Each path below is one point turned by a fixed rotation once a step. After each direction that follows a path, write how fast that rotation turns it, in deg/step (0 if it stays still).
Each turn is a multiple of 5 degrees from 10 to 175, or 0.

[ 29  21  25 -15 -24  29  35 -24  24 -18 -12 -25  10 -20  17   5 -34 -47
  11  32  25]
[ 11  28 -10   7  36 -21   6 -25  47 -18  11  -4   6  -9  36  24 -45 -20
  26  39 -13]
[ 37   0 -30  11  13  10   7 -21  -2 -62  -7  -5  32  37   1   4 -19 -25
  34  18 -31]
[ 45 -25 -19  26  -5 -10  43 -50   4 -29 -14  -2  23 -16  -6  -7 -10 -26
 -28  35   8]
[ -3  13  -9 -22   5 -29  24 -46 -24   2 -12  -8  22  -3  48  16   2 -48
  -4  49 -10]
[  3   8   2   4 -16  31  23   4  -4 -29   4  -7  19 -13  31  -5 -22 -63
  49  41  11]
[ 46  15 -28  27  25 -25  11 -12  22  -9   9 -23   0 -36  11 -12 -50 -30
  31  24  -1]
[ 59  28 -10 -23  16  -5   7 -42 -12 -32 -19 -32  10  34  -1  10 -27 -21
  12  20 -21]
[ 27  -9  21   5  -8  22  39 -39  26 -46 -22   7  20  -1  13  23 -29 -25
 -22  41  14]
[ -9 -11 -19  10  20 -31  11 -33  21 -17   8  12  33  -7  55  13 -16 -35
   4  44 -32]
[ 23  -3 -34   6  -5  12  19 -19 -19 -30   4   1  33  14   9 -32   2 -59
  47  26 -14]
[ 44  18 -26  16  -7 -16  42 -35   1  -4 -13 -25   9 -43  -4 -12 -21 -41
   4  22  30]
[ 19  43   1 -26  10 -14  11 -34 -10  -8  -6 -43   0   4  31  39 -24 -27
  14  50  -5]
[ 21  -1  17  15  12  34  14   1  11 -58  -6   5   8   8  20  18 -46 -32
  28  47   5]
[ 41 -25 -23  28  29 -33   7 -24  21 -28  -2  -2  25 -15  26  -9 -43 -24
  -3  19 -34]
Directions:
[-13   0 -17  13  -7  -5   8   0 -20   1   4  -3   2  -6  -5   8  18  -1
   4  12  10]
55
[  6 -10  11   0 -11  21   1  -2   5   0  15  -5  -4   9 -13 -10   7   1
   6  18   2]
140
[ -3  12  -1 -15  16  -4  -8  -7 -13   4   2   9  -6  23   2  -3   8  -1
  11   8  -6]
135

[ -7  11   8   8   4 -64  -3   3 -30 -10  16   7  35 -13  18 -20  44 -36
 -12 -14  -7]
[  0  -8   1  27   7 -35   0  10 -45  -6   6   2  44  -1   8 -32  42 -34
 -15 -33  11]
[  6  15  10  11   3 -56  13   4 -44  10  16   8  34  -3   2 -10  44 -38
 -13 -18  -8]
[  1   4   3  16  12 -52   4  13 -39 -21   3   0  48   1   6 -38  40 -20
  -8 -19   4]
[ 10   7   9  19   4 -38  18  10 -57  11   7   1  38   9 -13 -20  39 -34
  -8 -27   2]
[  2  22  13   2   8 -63  12   9 -42 -14   8  -1  40   3  -5 -30  37 -20
   1  -7  -7]
[  5   2  11  19   6 -32  13  12 -58  -9  -1 -10  43  14 -15 -40  33 -22
   2 -23  11]
[  4  25  24   0   0 -53  19   5 -56   3  11  -8  27  10 -20 -22  34 -29
   6  -7  -9]
[ -6   8  19   5   5 -42   4   8 -50 -25   1 -17  38   9 -14 -50  31 -15
  12 -10   4]
[  0  10  27   5  -6 -28  14   1 -64   6   9 -18  24  13 -28 -31  31 -33
   9 -18   0]
[-12  19  31 -11  -2 -49   3  -3 -47 -19  13 -21  26   2 -15 -40  32 -20
  16  -1  -9]
[ -9  -4  26   5  -4 -15   0  -3 -58  -9  11 -29  30   8 -22 -48  32 -28
  12 -21   7]
[-10  17  35 -16  -9 -36   4 -12 -49   2  26 -23  19  -3 -21 -28  36 -35
  13  -6 -13]
[-16   0  25  -9  -2 -23 -11  -9 -40 -23  18 -31  34  -4 -11 -53  37 -23
  14 -13   2]
[ -7   2  27  -9 -10 -11   0 -14 -48  10  30 -29  25  -5 -22 -29  42 -41
   9 -23  -2]
Directions:
[  1  -5   0  16   2 -17   1   7 -14   0 -12  20  -4   4  16   3  -4   1
 -15  -2  -4]
10
[  3 -17  -5  15   0  24  -1   4 -10   3  -6  -4   4   7  -5  -8  -1  -2
  -2 -15  14]
145

[ 12  32 -15 -23   1 -25 -14  41 -45 -16  -5  22   8   4 -19 -24  43  24
 -10  -3  39]
[  2  11  -5  -1   6   6 -27  59 -28  -3  -9  30  11  21 -35 -13  32  44
 -23  14  17]
[  8  22  -3   9  18 -18 -22  47   4 -19  11  22  27  28 -44  26  32  38
 -25  -5   9]
[ 15  33 -11  -7   7 -48  14  34   9 -12   1   9   8  27 -29  11  36  23
 -47   1  31]
[  3  41 -21 -16   5  -5  18  29   1 -16  -8  31   1  39   1 -24  35  35
 -42  -2  32]
[  6  43 -22 -17  15  -5 -15  31 -29 -35   4  38  18  22  -6 -18  40  30
  -1 -20  27]
[ 12  16 -10 -12   7 -29 -27  50 -45 -14  -6  22  14   3 -36 -12  38  27
 -12   8  29]
[  6   9   2   7   6  -4 -17  59  -6  -3  -6  26  19  26 -41   0  30  44
 -40  21  11]
[ 11  38  -3   3  13 -19   0  38  21 -21  15  19  25  33 -32  24  34  35
 -35 -13  14]
[ 12  46 -19 -19   5 -41  18  27  -2 -14   0  12  -1  26 -13  -4  41  21
 -38  -9  41]
[  0  34 -26 -19   9   1   0  33 -22 -16 -13  36  -4  35  -1 -34  36  35
 -25  -1  33]
[  6  24 -16  -8  20  -7 -32  40 -34 -34   2  40  25  18 -22 -10  36  32
   1  -9  18]
[ 17  11   1  -2   5 -37 -20  54 -26 -12  -2  17  24   5 -46   1  34  27
 -26  17  21]
[  8  23   4   4   1  -7   6  53  13  -1  -1  20  18  30 -33   5  31  43
 -53  13  15]
[  7  55 -14  -8  11 -15   9  30  15 -22  14  20  12  36 -17  13  39  32
 -30 -25  25]
Directions:
[ -2 -23  -2  10  12  -8 -18   5  -5  -3  -5   6   4   3 -14   8  -6   0
   1  13 -10]
70

[ -9   9   8 -16   4 -25  -7  30 -33 -41  19  26 -17 -25  12 -15 -51 -23
 -10  19  32]
[ -3  13  -3  -2  -9  -9  -2  20 -31   5  33  29 -36 -35  -2 -18 -26 -26
 -13  62   6]
[-31  15   3  -6  -7 -23  -1  59 -30 -14  10  33 -16 -19 -11 -18 -33 -18
  19  25  26]
[  1  23  -3 -15  -5 -30   6   9 -30 -11  39  22 -46 -12   3 -26 -19 -27
   4  33  45]
[ -6   5   9  -6   2 -19   0  40 -37 -29  12  20 -16 -34  14 -16 -56 -20
 -17  32  19]
[-16  17  -5  -8 -11 -11 -12  24 -26   5  36  42 -35 -31 -13 -14 -17 -27
   1  56  10]
[-19  17   3  -3  -6 -31  15  57 -33 -12   7  19 -23 -13  -3 -27 -33 -17
  18  23  37]
[ -1  19   1 -22   0 -25  -9   2 -28 -26  42  29 -38 -18   7 -18 -27 -30
  -7  31  39]
[ -6   7   6   5  -2 -14   7  45 -37 -10  10  18 -19 -39   9 -18 -50 -19
 -16  45   8]
[-27  20  -4 -14 -12 -16 -16  31 -24  -5  34  47 -30 -21 -19 -13 -15 -26
  15  40  20]
[ -3  18   1  -2  -4 -34  23  42 -36 -10  15   9 -33 -12   7 -32 -33 -18
   9  28  42]
[ -6  12   4 -22   2 -19 -18  10 -29 -35  35  36 -27 -28   7 -10 -38 -28
 -14  31  27]
[ -7  10   1   8  -8 -12  11  45 -34   8  16  21 -29 -36   0 -22 -35 -18
  -7  56   6]
[-30  19  -1 -18  -9 -24 -12  39 -24 -18  27  44 -26 -14 -15 -15 -21 -25
  22  23  33]
[  9  18   1  -4  -2 -32  21  23 -36 -10  25   7 -40 -17  14 -31 -33 -21
  -4  35  41]
Directions:
[ 14  -6   4  -2   7   4  -4 -15  -4 -13   3  -5   2  -9  15   3 -15  -2
 -23   3  -4]
100
[-14  -1   2 -12   2   2 -21  -1   4 -19   3  16  10   1  -6  10  -3  -3
   4 -13   1]
170

[ 29 -28 -11   3   6   0   1 -12 -17 -31 -26 -32 -15 -36  -3  15 -47  21
 -11  43 -44]
[ 31 -39 -20   4   7 -24 -17 -39  -1 -13 -10 -16  -1 -40  -7  32 -35   3
   5  56 -20]
[ 13 -33 -14   3  16 -24 -17 -33   7   6 -20 -12  10 -60 -35   3 -31 -29
  13  34 -27]
[ 20 -15 -11   8  28 -27 -20 -16   4 -20 -57 -22  21 -59 -29 -17 -27  -7
  16   9  -8]
[ 16 -18 -34   6  10 -21 -38 -20 -13 -31 -49 -19  16 -56 -27  -7   1  14
 -12  17  25]
[  9 -23 -36  -1  -5   9 -28   0 -26 -10 -29 -16  -7 -64 -43 -18  -8  11
 -37  27   5]
[ 35 -19 -19  -4   8  20  -8  22 -17 -13 -24 -27 -18 -57 -25  -8 -46  29
 -23  30  -4]
[ 35 -33 -23 -10  14   5  -6  -4  -9 -17   1 -36 -10 -51 -12  36 -46  21
  -6  38  16]
[  3 -41 -18 -13  16  -1   2 -21  -8  -7   8 -42   0 -61 -31  34 -37 -22
  -1  25  -9]
[ -1 -27  -4  -3  27 -12   9 -22 -11 -33 -32 -48  10 -53 -23  11 -39 -16
   8   5 -35]
[  7 -25 -18   8  11 -28 -16 -39 -18 -51 -48 -35  14 -37  -8  15 -12   6
  -5  22 -21]
[  5 -31 -30  10  -9 -18 -31 -37 -21 -20 -37  -8   0 -47 -27  -3  -2   0
 -25  44 -32]
[ 34 -20 -17  11   2  -7 -25  -5  -6  -1 -43   1  -9 -52 -28 -26 -34  12
 -11  45 -34]
[ 50 -21 -23   5  16 -16 -29  -5   7  -2 -30  -7   2 -55 -18   1 -40  22
   7  43  17]
[ 21 -30 -30  -7  17  -8 -26  -9   2   7  -7 -19   8 -73 -41  10 -25  -9
   0  24  33]
Directions:
[ 14  -2  -3   2 -11   9  -2   6  -2   8   7  11 -15   6   6   0  -7  14
 -10  21  -9]
60
[-11  -1   4  -2  -2  10   6   8  -2  14   2   3  -5  -9 -16 -16  -4 -17
  -5  -4 -20]
115
[ 21   4   0   1   7  12  -2 -16  -2   5   5  10   0   8  -4   5   3  -1
  -8 -25  -6]
0
[  8   5  -2   8  -1 -12 -16  -3   9  10 -15  19   7  -3  -5 -18   8  -1
   6   4   4]
40

[ 59 -12   7  25   3   0  10 -18   0 -12  14   7 -34   9 -14  43  47  27
  20 -28  26]
[ 59 -23  13  22   0  -4  12 -23   7 -10   8  -1 -34   8 -19  35  32  42
  28 -23  26]
[ 50 -25  12  14  -7  -3  11 -30  10 -11   3  -1 -35   4 -22  33  14  56
  32 -16  31]
[ 35 -17   8   7 -14   3  10 -33  12 -14   2   4 -36  -3 -23  33  -1  65
  29 -11  39]
[ 21  -3   0   7 -21  11   9 -32  10 -17   5  16 -34 -11 -20  37  -6  68
  20 -10  46]
[ 13  10  -8  12 -24  17   6 -27   7 -16  12  28 -32 -17 -14  39   2  63
   7 -11  49]
[ 16  18 -13  26 -24  15   5 -21   4 -14  19  36 -28 -20  -9  37  19  55
  -3 -12  48]
[ 25  18 -14  40 -19  11   5 -16   4  -9  23  36 -23 -19  -5  30  38  46
  -6 -12  45]
[ 39   9 -12  49 -13   4   4 -15   6  -3  22  31 -20 -12  -5  18  52  41
   3  -8  41]
[ 47  -2 -10  51  -6  -3   4 -18   9   0  16  22 -17  -7 -10   7  54  39
  19  -1  42]
[ 48  -9  -8  44  -3  -5   2 -24   9  -1   7  14 -20   0 -17   0  45  40
  36   7  47]
[ 41 -11  -9  29  -1  -1   0 -29   9  -6   0  10 -25   3 -24   0  30  41
  51  13  54]
[ 29  -3 -12  15  -1   7  -1 -32   5 -13  -4  14 -30   3 -25   8  17  39
  56  12  61]
[ 19   9 -16   5  -2  16  -2 -31  -1 -21  -2  22 -35   3 -25  23  12  31
  50   6  64]
[ 15  19 -19   2  -1  23   0 -25  -7 -25   4  29 -38   2 -21  38  17  24
  38  -4  61]
Directions:
[ 17 -20   9   6   5 -12   1  -3   6   7  -6 -15   3   7  -4 -14   3   5
  14   5  -6]
40
[  7  -6  10 -16   7   2   4   0  -5  -8  -2  -8 -11  11  -3  22  -4 -10
   3 -16 -10]
20

[ 14 -34  -1  -6   5  22  13  29  24 -18  21 -58 -19 -27  26  -8  40  32
  -4   6 -21]
[-27  -7  -5  14  37 -71 -17  16 -10  13  -8 -15 -23 -22  10 -28  41  21
   0  -3  -7]
[ 35  -5 -14  22 -12 -14  -8   8  37 -19  45 -42 -14 -41  -5 -24  31  -5
  -8  31  16]
[-46 -39 -15  29  14  -5 -22  25   4  -3   5 -43  -8 -31  11  -1  26  43
   6 -28 -11]
[ 21   7 -27  18  14 -56  22   5  15 -16   8 -32 -12  -9  -6 -40  37  11
 -20  22 -39]
[-15 -28  -5   1   9   5   1  32   6  -4  30 -38 -36 -53  37 -16  39  -8
  -4  -3  29]
[  4 -24  15  28  12 -50 -27  15  23   9   4 -27   9  -7  -4 -20  40  57
   6  12 -18]
[ -5  13 -47  18  17 -22 -13   5   2 -25  25 -56 -32 -50 -10 -20  11 -16
  -3  11  -1]
[-11 -46  -8  25 -15  -9  13  22  38  -3  17 -17  -6 -20  22 -12  56  32
 -24 -28 -11]
[ -6  -6  -7  15  42 -36   3  24 -27 -11   8 -51 -10 -11  11 -42  22  21
   7  43 -16]
[ 17   2  -2  -3  -3 -27 -15  13  45   9  19 -31 -35 -65  11  -4  42  -3
  -7 -18   0]
[-28 -46 -23  41  10 -26 -26   9   3 -24  20 -25   1   1  -3 -21  39  39
  -2  18  19]
[ 10  17 -13  30   9 -15  16  26  11   4  18 -60  -6 -48  -2 -29   9   7
  -3  -4 -49]
[-13 -41 -27 -20  14 -26   1  10  19 -26  -1 -23 -42 -16  30  -5  59  18
 -15  -4   9]
[ -2  -7  21  49  13 -40  -5  26  -5  20  37 -21   7 -29   1 -49  33  14
  -3  22   3]
Directions:
[-10   2   4   9   6   2  -3  -7  21   7   5  -9 -21  13   9 -14  -9   2
  -2   2  -2]
0
[-17   5   9  10   0  -8   4   5  -5  20   3   6   3 -17   0  -4  -7  -9
  -1 -18  -4]
170

[ -7 -11  53  -7 -16  23   1 -14  42  -9 -34  26  -6 -18  27 -25 -46   5
  39 -16 -15]
[  0  -8  62  -5  26  13  -2  30  -7  24 -43  38   7  13  25   6 -42  -5
  32  12   1]
[ -4 -46  54   5  -2  34 -22  17  23 -17  -9  17  35  11  32 -27 -35 -17
   6  -2  23]
[  1 -15  49  -6 -18  21   5 -20  42  -1 -36  25  -7  -9  37 -14 -48   9
  37  -6 -16]
[  3  -3  61  -1  30  24 -14  31  -4  21 -44  36   8   5  21   6 -37 -15
  34  12   9]
[-14 -47  56   1  -3  24 -16  21  21 -21  -7  22  34   9  28 -35 -37 -12
   9 -12  15]
[ 10 -19  46  -6 -18  20  10 -22  36   8 -38  25  -3   3  43  -7 -50  13
  35   5 -13]
[  2   1  61   3  29  34 -26  29   6  13 -41  29   8  -3  19   7 -35 -23
  33  12  15]
[-21 -45  56  -3  -2  15  -9  22  21 -23 -11  28  27   3  24 -41 -39  -4
  14 -20   4]
[ 17 -23  48  -7 -16  19  15 -17  24  16 -40  26   2  16  44  -2 -51  11
  32  12  -6]
[ -1   1  62   7  24  40 -35  23  18   7 -32  20   9  -8  22   4 -34 -27
  27  11  18]
[-22 -40  51  -6   0   8  -4  21  22 -21 -20  36  18  -4  23 -43 -40   2
  23 -24  -6]
[ 21 -24  53  -8 -13  21  17  -8  11  21 -38  27   9  26  41   1 -49   5
  30  14   1]
[ -6  -5  61   9  19  44 -40  16  30  -1 -23  12  13  -9  27   0 -36 -28
  20  10  19]
[-19 -36  47  -7   3   5  -1  16  23 -19 -33  42   9 -13  23 -40 -40   7
  32 -23 -13]
Directions:
[ 20   3  -1   2  -2  16  -4   4 -14   1  -5   2   7   5 -11  -1   8 -15
   6   5  20]
130
[ 1 20 14 -4 -2  1 13 -1 -5 21 -1 -7 -8 10 -1 18 -7  1  4  5 -4]
125
[ 10  -5  -6   5 -12  10  -5 -21  16   0   5 -12   1   4  16   9  -3   0
  -7  12   5]
110

[  6 -29 -27 -14 -25  30 -14 -19  31 -14   1   0  24  25 -10  -4 -51 -27
 -14 -25 -24]
[  9 -20 -25 -45 -14  19  -1 -38  10 -13  14  -2  21  -3  -1  -4 -68  11
 -12 -15  -7]
[  9 -16   5 -41   7  26 -10 -29   8   4 -31 -21   8   0 -11  24 -69   4
   2 -23  -2]
[  7  -4  -2 -16  -3  42   8  -8   7   4 -32  12  14  35 -13  18 -65 -18
 -22 -23 -16]
[ 26 -16 -28 -33  -5  39  11   3 -14  -7   9  -5  12  27  -8   1 -53   4
 -27 -28 -31]
[ 33 -40 -17 -35   1  27 -30  -6  18 -15  -7 -31  10   9  -9   4 -46  -2
 -10 -22 -26]
[ 11 -22 -19 -27   6  24 -17 -31  46 -19 -14  14  18  12   4  12 -58 -17
 -15  -9 -14]
[ -2  -7 -30 -42   6  29  20 -34  10  -6   3   8   5   7   5  24 -63   2
  -1 -32 -14]
[  1 -19  -8 -27 -15  36   0 -16  -1   8 -17 -29   6  16 -21  20 -57 -12
   8 -47 -18]
[ 12 -20  -6 -13 -30  34 -10 -13   8  -3 -13  -2  30  28 -20 -10 -64 -17
 -26 -17 -15]
[ 31 -17 -18 -47   1  26  -5 -18  -5 -13   3  -1  18   7  -2  -5 -66  18
 -32  -4 -12]
[ 28 -23  -5 -44  27  30 -16 -12  18  -7 -30 -17   0   7  -2  29 -55   3
  -8 -19 -17]
[  7 -15 -21 -17   7  40   4  -9  30  -9 -19  13   9  34   0  24 -49 -27
 -14 -30 -29]
[  7 -21 -41 -32 -15  34  12 -16   3 -11  23  -6  11  18  -3   4 -50  -6
  -7 -40 -31]
[ 12 -35 -13 -34 -20  22 -25 -26  16  -6  -3 -34  17   1 -16   1 -58  -4
   4 -28 -12]
Directions:
[  0  -5  -7  11 -19   6   3  14 -11   2  12 -10   2  12 -10 -10   7  -9
  -1 -13 -11]
80
[ 17  -6 -10  -2  19   4  -5  16   8 -11   1   3  -7   7   8   4  13  -1
  -8   3 -13]
55
[ -2   9 -13  -4  -2   1  18  -4  -8  -5  19  21   4   3   8  -7  -4   8
 -12   5   0]
120
[ 16   4  21  -4  -4   2  -1  -9   6   8  11   2   6  11  18   0   7   2
   0 -17   2]
0

[ 20  27  -8 -18  -5  11   5  -1 -57   6  28   3  38  19  17   4  48 -35
   1  -1   8]
[ 29 -15  -9 -30 -15  17  21  14 -29  20   0  32  29  21  43 -35   5 -16
  13  25  23]
[ 29 -11 -29 -40  -1  26 -18  11 -21  -4  29  -9  32   6  45  11  18 -24
  11 -28  27]
[ 26   1  16 -52 -10   9  31 -23 -45   2  15   9  28  32  15   9  27   1
  17   5  28]
[ 41 -32 -38 -29 -28  15  -4   4 -40  -3   3  12  13  10  27   2   7 -23
  44  18  -1]
[ 24  18 -17 -13 -16  14  -5   2 -51  -1  37  -1  32  26  20   3  53 -28
  -2  -8   7]
[ 23   1  -4 -32 -11  16  34   4 -33  26   2  24  35  16  41 -31   9 -22
  16  28  17]
[ 35 -21 -28 -38   0  23 -25  21 -26  -5  20   5  29   8  42   3  10 -25
   9 -21  31]
[ 22   4  10 -50 -15  15  29 -24 -34   1  27  -3  28  35  23   9  34   4
  12  -6  28]
[ 38 -25 -25 -39 -18  11   5  -2 -47   2  -5  15  17   6  22   6   2 -26
  48  23   1]
[ 32   3 -24 -10 -24  14 -16   9 -49  -9  34   6  26  31  20   0  50 -23
  -2  -8   8]
[ 17  13  -6 -31 -12  20  41  -3 -32  27  12  12  39  15  42 -24  19 -23
  15  23  10]
[ 37 -23 -22 -41   7  17 -23  26 -35   0   8  19  30   5  37  -2   3 -29
  10 -11  33]
[ 26  -4   0 -44 -23  20  19 -17 -23  -4  33  -7  26  39  32   6  34   9
   7 -13  29]
[ 32 -12 -17 -45 -11  10  18 -13 -49   8  -2   8  24   1  20  14   3 -29
  49  20   1]
Directions:
[ -2  -6 -15  -2  -6   7  10  -3  13   8  -4  -8  -1 -12  14  -4 -14  -4
  19   9 -11]
145
[  3 -12   8 -21   5   1   1 -10   8  -7  -1  -7  -4   1   0  15 -10  14
   7 -12  14]
70

[  0  -8   4  -2  -4 -30   1 -73 -17   2 -38 -46  17  20  30  28 -15 -19
 -19   5 -24]
[ -5  19  -2   4   3   0   1 -41   3 -17 -37 -55 -23  18  48  42  27  -7
  -2  29  24]
[-23  15  -9  23 -27  -3  15 -27  16 -22 -18 -56 -38 -20   0  54  -7 -10
 -32 -19  16]
[ 21 -14 -17  18 -39 -28  47 -15   0 -25 -41 -27  17   8  12  49 -17 -26
 -32  -5   3]
[ 31 -10   4  13 -18  -1  32 -17 -23 -38 -24 -58  -2  19  24  25 -36   2
  20  29  31]
[ -2  14  -2  14 -37  23  -7 -50 -35 -35   9 -37 -14  -2  27  50 -40  -4
   8  -8  -5]
[  4  19 -45   2 -33  29   5 -16 -29 -19 -45  -6  -5   7  56  37 -13 -19
 -27 -12   2]
[-11   2 -38  -2  -7   3  17 -10 -27 -11 -67 -58 -21  -8  19  -6 -42   1
  -6  -9  18]
[-21  -9  -9  13 -14 -20  10 -66 -34  -9 -48 -48  10   1   4  14 -23  -4
   7  -5 -36]
[  0   8   6  23  -3  18   5 -54 -15  -5 -50 -39  -8  34  43  27  22  -6
 -18  30  -9]
[-13  16   1   7  -2   5  -3 -36  15  -1 -23 -68 -43   1  24  33 -17 -10
 -46  -4  27]
[ -4   0 -22  -5 -24 -49  22 -35  13 -19 -31 -41   8 -10  17  57 -10 -30
 -27 -17   5]
[ 14  -4 -10  21 -24 -14  45 -11  -6 -44 -45 -48   0  10  17  42   9  -4
  20  27  24]
[  6   0  14  41 -40  27  21 -32 -21 -37   0 -51 -23   2   0  42 -38   4
  -5   2   5]
[ 26   4 -18   4 -39  14   7 -31 -29 -19 -16 -12   9  18  49  45 -42 -25
 -36 -10  -4]
Directions:
[  5  -2  -2   3  -4   8   4  11   6  11  -4   4  -5   2   0  -4 -12  -5
 -33 -10   3]
95
[ 14  -2   7   4 -11  -6  11  10  11 -14  18   1   2  -1  -4  19  -2  -4
   1   3  14]
40
